Each row has a name. Each question is about the rows just above it.

Columns, left to right: Q T E K Z W N
[ 1 -3 10 14 -7 -7 44]  D
[ -2  -5   3  11 -10  -3  29]  A
[ 12  18  10  -9  26   4 -26]  V
[  9  15  23  -2  32 -14  -2]  S
[ -3  -6  19  23   3 -16  54]  G
[14 12 17  1 -1 -9 41]  M
[  5   8  -9  -8   7  20 -39]  B
Does one of the named rows hold [-9  8] side by side, in this order? -> no
[ 29 -26  -2  54  41] is in which column, read top down? -> N
Among the named rows, does one hold [  7  20 -38] next to each other, in this order? -> no

Columns, left to right: L X U F R
[ 62 -37   0   2  29] : C
[ 19 -11   6   1   8] : J
[ 44 -22  23  -3  39] : Y
[ 24 -11  16  -4  30] : H
[ 6 23 16] is in which column, read top down? -> U
Which column holds [ 2  1 -3] top down? -> F
Which column holds this, read top down? [-11 -22 -11] -> X
Does one of the named rows hold [-12  16] side by side, in this order? -> no
Which column holds this, read top down? [-37 -11] -> X
Does one of the named rows hold [  6 -11  19] side by side, in this order? -> no

Columns, left to right: Bogu Vev kose sebe
[29 -1 -2 -3] : bine
[ 15  -2 -55 -40] : palop
[23  1  0 -7] : gegal
[21  1 -2  0] : gavok
[ 20  -2   1 -41] : zivi
[29 -1  0 -2] : mikug
Does one of the named rows hold [0 1] side by side, in this order? -> no
Which column holds this, read top down? [ 0 -2] -> kose
Does one of the named rows hold [-7  0  1] side by side, in this order? -> no

Columns, left to right: Pafut famub suse giba Kuleb meva Rel
[ -1  36 -23 -34  35  28 -32] : lub
[ 26  20 -45 -21  -1  18 -39] : pafaf
[ 26 -27 -45 -21  -1  18 -57] : sume
[ 29   5  22  22 -36 -34 -16] : Tup
[-15 -19 -19  22   3  33  42] : Niteb
[-35   5  53  33 -10 -18  17] : bugud
[ -1  36 -23 -34  35 -28 -26] : tonuv
[ 26  20 -45 -21  -1  18 -57] : retav
[-31  52  -1  55 -22  37 -20] : loku
Which column holds this, read top down? [-19  53] -> suse
[-18 -28  18  37] is in which column, read top down? -> meva
Among the named rows, does one hold [-23  36] next to each other, in this order? -> no
Which column holds this, read top down? [-21  55] -> giba

Columns, left to right: sosi refel Dezup Vov Mikif buzor Velir Kibod kegal
[ -9   0  -6 -13  21 -15 -26   4  -8] -> bon
[-16  -8  21 -14   5  10 -21  -2 -31] -> fon
[ -3   4  -8 -26   5   1 -26   1  52] -> sev
[ -2   2   4 -18   8   2 -13   0 -35] -> mim
Among the named rows, does one hold [  2 -13   0 -35] next to each other, in this order? -> yes
Is [ 22 -15] printed in one of the named rows, side by side and in this order? -> no
[21 -8  4] is in which column, read top down? -> Dezup
Among the named rows, does one hold [-4  4] next to each other, in this order? -> no
Among the named rows, does one hold [-18   8   2 -13] next to each other, in this order? -> yes
Does one of the named rows hold [  5 -26  -8   4  -3] side by side, in this order? -> no
Is [ -6 -13] printed in one of the named rows, side by side and in this order? -> yes

Columns, left to right: Voker Bef ker Gaguv Kasik fer
[ 14 -20 -53 -24  40 -29] = pamo
[ 10  -7 -26 -38  27 -32] = Tisa
[ 45  38 -34 -24  31 -58] = lof
[ 0 -1 -1  0  0  0] = sav
[-1 -2 -1  0  0  1] = mazam
Among the named rows, does one hold [-2  0  0  1] next to each other, in this order? -> no
Does one of the named rows hold [ -7 -26 -38  27 -32] side by side, in this order? -> yes
Does one of the named rows hold [ 0 -1] side by side, in this order? -> yes
Among the named rows, does one hold [-24  31] next to each other, in this order? -> yes

Columns, left to right: Fub migon Doma mizak
[ 29 -36  38 -12]  sulod
[ 20 -40  31 -29]  Doten
[ 24 -17  28   0]  kudir
[ 19 -42  31 -34]  teg
[ 16 -43  28 -40]  Gemu
[ 15 -44  28 -40]  fite
[ 18 -43  30 -37]  norun
[ 29 -29  36  -3]  naze
[ 19 -41  30 -34]  veva
[-52 -40  17  35]  Gara
[  0 -34 -40 -40 -37] is in which column, read top down? -> mizak
Among the named rows, does one hold [ 29 -29  37] next to each other, in this order? -> no
Which column holds this, read top down? [ 16  15  18  29  19 -52] -> Fub
Among the named rows, does one hold [-29  36  -3] next to each other, in this order? -> yes
Does one of the named rows hold [ 18 -43] side by side, in this order? -> yes
[-34  35] is in which column, read top down? -> mizak
[28 31] is in which column, read top down? -> Doma

Columns, left to right: buso gepuf Duto Fir
[-43  45  27   0] : Tivav
[ 32 -37 -24 -42] : Verug
[-29  20   3 -49] : pizi
[ 25 -21 -11  45] : Kazi
Which column holds this, read top down? [-29  25] -> buso
[ 32 -29] is in which column, read top down? -> buso
Which column holds [ 45 -37  20] top down? -> gepuf
Is [-43  45  27] printed in one of the named rows, side by side and in this order? -> yes
Does one of the named rows hold [-49   3  20 -29] side by side, in this order? -> no
Is [  0  27  45 -43] printed in one of the named rows, side by side and in this order? -> no

Columns, left to right: boru Fuz tik Bub luf nipet Sab
[  0  14  16 -48 -20  12 -48] = Mif
[-57 -45  43   4 -25 -21  27] = ner
[ 32  16 -38 -25 -11  62  -9] = Fupiz
Does one of the named rows hold [ 12 -48] side by side, in this order? -> yes
Among the named rows, does one hold [-26 -21  27] next to each other, in this order? -> no
[-20 -25] is in which column, read top down? -> luf
Does one of the named rows hold [16 14  0] side by side, in this order? -> no
Does one of the named rows hold [32 17] side by side, in this order? -> no

Columns, left to right: solab ged disus tano Veku
[  6   1 -23 -19  58]  pag
[-14 -21   0  -6 -18]  Pogus
[-25  23  17  21   8]  roza
[-19  23  25   1 -21]  liki
[-19  23  25  26 -21]  bori
Is [-19  23] printed in one of the named rows, side by side and in this order? -> yes
Among the named rows, does one hold [-23 -19] next to each other, in this order? -> yes
Is [-19 -23   1] printed in one of the named rows, side by side and in this order? -> no
Among the named rows, does one hold [23 25] next to each other, in this order? -> yes

Columns, left to right: vefuv Veler Gozum Vum zit kepub vonob resi bapo
[-28  27   2   1 -22 -17   4  -8  19] : kob
[-15   3  -6  42   9  35   5  51  -1] : ribib
[ 22 -26  22  -9  32  15  16  -9   1] : zosi
[-15 -15  20  22  26  32  24  23  12] : nupe
[-22  18  -3   6 -16  -8   0   2  11] : labu
[ 22   6   9 -38  -7 -34  -3 -48   6] : noze
[ 23   3  12 -40  -4 -34  -1 -51   7] : nube
[-34  27   1   5 -22 -14   4  -3  19] : latik
[ 10   8  10 -35 -10 -34   0 -47  11] : napo
[ 28  22  -8 -10 -12 -18 -12 -10  -3] : fal
[ 40  27   1   5 -22 -14   4  -3  19] : fid
[-9  4 -6 25  2 19  1 30 -2] : Luk
Does one of the named rows hold [-47  11] side by side, in this order? -> yes
Which column holds [28 40] top down? -> vefuv
[ -4 -22] is in which column, read top down? -> zit
Which column holds this, read top down? [-10   5  25] -> Vum
Which column holds this, read top down? [18  6  3 27  8 22 27  4] -> Veler
Is [  8  10 -35 -10] printed in one of the named rows, side by side and in this order? -> yes
Among the named rows, does one hold [ 4 -6] next to each other, in this order? -> yes

Columns, left to right: saz fisa Limu guza buga vin
[-54   1   6  -2  -2   1] = raror
[-13  53   1  -2   0   4] = tem
[ -8 -43 -15  -1   0   2] = Sof
[  4 -16 -46   1   2   2] = fod
[11  9 34  2  0  1] = bam
[  0 -22 -37   2   1  -1] = som
[ 23  29 -11  -1   0  -4] = gabis
[-44  -1 -15  -2   0   4] = tudi
[  0  51 -10   0   0  -3] = Rovat
[-15   2 -59   1   1   0] = Mok
[54  4  0  1  2  0] = Mas
[-11 -20  31   1  -2   0] = nebu
Among the named rows, does one hold [ 29 -11] next to each other, in this order? -> yes
Does one of the named rows hold [ 2 34] side by side, in this order? -> no
Whose row is [  0  51 -10   0   0  -3]? -> Rovat
Does one of the named rows hold [  3 -59] side by side, in this order? -> no
Among the named rows, does one hold [-10   0   0] next to each other, in this order? -> yes

Columns, left to right: Zese nez pami bug
[ 13  44  20 -10] : geb
[ 24  10  -6 -36] : zimu
[-35  10 -24 -11] : guto
[-35  10 -24  43] : kora
[-35 -31 -24  43] : kameg
[-35 -31 -24  -5] : ruzu
[ 1 25 30 10] : kuz
[-35 -35 -35   1] is in which column, read top down? -> Zese
Among the named rows, does one hold [ 10 -25  43] next to each other, in this order? -> no
[ 10 -31 -31  25] is in which column, read top down? -> nez
Which column holds this, read top down? [ 44  10  10  10 -31 -31] -> nez
Is [-35  10 -24 -11] printed in one of the named rows, side by side and in this order? -> yes
Which column holds this, read top down? [-24 -24  30] -> pami

